A single turn carries every row of the set below to another of its rows. Some are shown first; where does it send the rows asked next?
Gem: [-12.8   5.3   8.8 -31.8 -28.8  14.5  -9.7  13.4  -4.6   9.5 -12.7  14.2
  -5.7 -12.0  -9.3  22.9]
vil: [-16.2  16.1 -11.3  13.9  -9.7  14.2  -9.4   8.2 -20.8  -6.8  20.6  -3.9
 -22.4 -16.9  22.5   6.1]
Dep: [-13.5  18.3  -2.7  13.5 -15.2  25.0  -7.3  11.6 -19.6  -0.8  17.5  -2.9
 -18.9 -21.9  13.3   2.9]
Par: [  2.3   4.2 -20.0   7.5  19.3  11.2  28.4 -19.7  -5.6  -5.3  18.1  -3.4
   3.2  18.2   7.6 -11.9]
tiv: [ -3.3   9.5  10.5 -35.2  15.0   1.1  23.6 -12.4   3.3  20.6 -15.9  -1.2
  12.2   1.0  -7.4   7.1]
bani: [ -0.8  -4.0  -3.3 -35.6  -1.4   6.1  27.1 -12.7  11.8   8.4  -8.2   7.5
  17.4  20.6  -8.1   4.3]
neni: [ -9.5 -29.8  -5.9  -4.1 -11.9  -9.0 -16.6   4.0  -2.7 -12.7  -1.2  -5.0
  -7.6 -17.3 -29.8 -19.1]
sota: [-11.5 -25.1  -3.9   8.6 -12.1 -11.3 -25.4   7.9  -9.1 -14.9  -9.7  -3.9
  -6.0 -20.2 -20.6 -13.8]
zunup: [ 10.2  -3.0  18.6  -5.7  31.1 -13.9 -13.6  -4.9  19.4   9.2  -7.0  -2.9
   1.0  25.7   4.6  12.4]
poze: [ -4.3  -9.5  -7.0 -39.7   7.4  -2.3  22.6  -7.8   7.7   8.1 -12.2  12.1
  10.9  20.1 -10.3  12.7]
mufe: [-13.2 -24.8 -12.7  20.0  -8.5  -3.8 -36.7   0.2   6.0  -2.8  -0.3 -11.9
   2.2 -19.0   8.5   6.4]
bomuf: [  9.3   0.8  16.7 -11.9  10.0 -21.6  -9.9   6.5   1.0   2.9   6.7  -6.8
  -1.9  43.4  16.0 -11.6]
Zorag: [ 15.3  -2.4 -12.7   5.3  -2.9 -19.7 -16.3   7.4 -12.1   9.4  -7.2  15.3
   5.4  19.5 -28.8 -10.5]
zepiv: [-17.5   0.0   8.7 -29.5 -29.4  10.4 -13.2  17.7  -9.5   6.4  -3.2   9.3
 -10.6 -12.4  -3.7  30.4]
nogo: [  7.5  -6.3  -4.5   1.7  -8.1 -23.8 -21.9  11.2  -8.6  14.1 -18.8  17.5
   7.1  22.5 -20.7  -3.1]
kula: [  2.0  20.7 -12.6  -4.2  15.2   9.7  20.0 -28.6  -7.8  -3.3   0.4 -16.7
  11.4  -2.7  20.5 -11.4]
Vulur: [-10.8 -17.2  16.4  -5.3   6.5  -9.2 -14.8   4.2  -1.2 -25.8  15.0 -27.1
 -16.5   1.1  15.5 -23.0]
Bal: [ -3.9 -15.5  -2.3 -40.4   2.1   4.6  22.8  -9.8   7.9   4.8  -9.5   8.9
  12.1  16.7 -14.6  11.5]
Tibo: [ -1.2  10.1 -14.4   9.4  13.2  16.6  29.0 -13.2  -3.4  -3.0  23.8 -10.1
   4.1  10.0  14.8 -15.3]
fer: [ -4.0 -19.0   2.1   5.8   0.6 -13.8 -29.1   9.4  11.7  28.5 -11.7  12.1
   3.1   4.6 -10.3  17.7]
mugi: [-20.3  -2.6   1.6 -29.3 -24.4   6.1 -13.8  17.2  -8.3   9.7  -7.9  14.3
 -11.7 -14.8  -4.7  28.0]
bet: [-23.7   8.6   8.3 -21.7 -21.4   3.3  -3.1   9.0  -5.2  35.6  -6.4   3.5
  -1.6 -19.4  -1.2  17.6]
Vezab: [  0.2   8.8 -19.5   3.2  23.2   6.2  26.9 -16.8  -4.7  -6.2  18.8  -5.4
   0.4  16.2  16.4  -9.1]
degiv: [ -7.9 -19.0  18.1 -19.7  -5.7  -6.3 -18.5   6.0   1.0 -20.6  20.7 -23.8
 -19.8   3.8  13.5 -20.4]
Tena: [  0.7  -8.0   4.6   7.1  20.8  -4.8 -21.4 -13.7  14.4 -23.9   5.7 -26.0
   1.3   2.2  22.9   1.0]
faku: [-18.7  18.4 -14.5  10.6 -21.4  10.0  -5.9  -8.3 -16.1  12.5   9.8 -12.6
  -2.6 -23.2  27.3  -0.5]
pokab: [ 18.0  10.0  11.5  -9.4   2.4 -16.1 -18.5  10.4  -7.9   2.4  15.0  -3.5
  -6.4  40.1  13.6 -10.8]
gafil: [-12.0  18.8  -7.8  19.1 -12.2  16.6  -8.3   7.0 -22.1  -3.2  23.6  -3.6
 -21.4 -10.6  18.9   5.8]

sota moves to Vulur
mugi moves to vil
zepiv moves to gafil
Where do these go?
bani moves to Gem
fer moves to mufe
tiv moves to bet
neni moves to degiv

